In the rows, 128 means zero.
One turn moves each row of this set onto another row. After a few examples, where does it send each row asked below?
j223: [102 104  92 119 131 117 110 118 142 143 117 138]
j32: [137 106 101  91 139 127 130 125 143 121 155 135]
j407: [104 106 107 118 151 129 102 114 140 136 116 136]
j342: [144 147 119 139 132  97 154 108 158 143 118 154]
j283: [133 161 134 127 143 129 120 122 122 148 152 125]
j198: [137  92 125  99 135 121 117 113 120 142 166 124]
j930: [162 113 153 161 114 109 157 135 115 139 121 132]
j142: [129 131 148 173 101 125 119 121 148 102 128 145]
j34: [114 103 111 137 100 123 168  93 148 133 132 125]
j873: [170 115 133 159 108 128 125 118 146 102 114 140]
j178: [146 121  90 111 152 103 136 107 115 113 129 145]
j262: [145 127 167 155 123  86 131 141 129 127 111 131]
j461: [131 116 178 146 112 103 134 136 120 126 109 140]
j80: [101 110 109 112 138  92 115  95 117 141 124 127]
j279: [103 117 125  99 128  84 131 116 134 102 145 126]
j722: [142 107 137 179  98 106 137 106 128 143 151 136]
j863: [127 128 132 171 118 140 135 158 130 130 137 134]
j207: [156 110 139 158 100 130 134 115 130  87 120 149]
j126: [122 134 147 124 111 133 149 108 108  98 142 104]
j921: [144  88 119  91 113 113 122 112 125 147 149 127]

j34 goes to j342
j930 goes to j32
j262 goes to j198
Now find these:
j722 goes to j178
j921 goes to j873

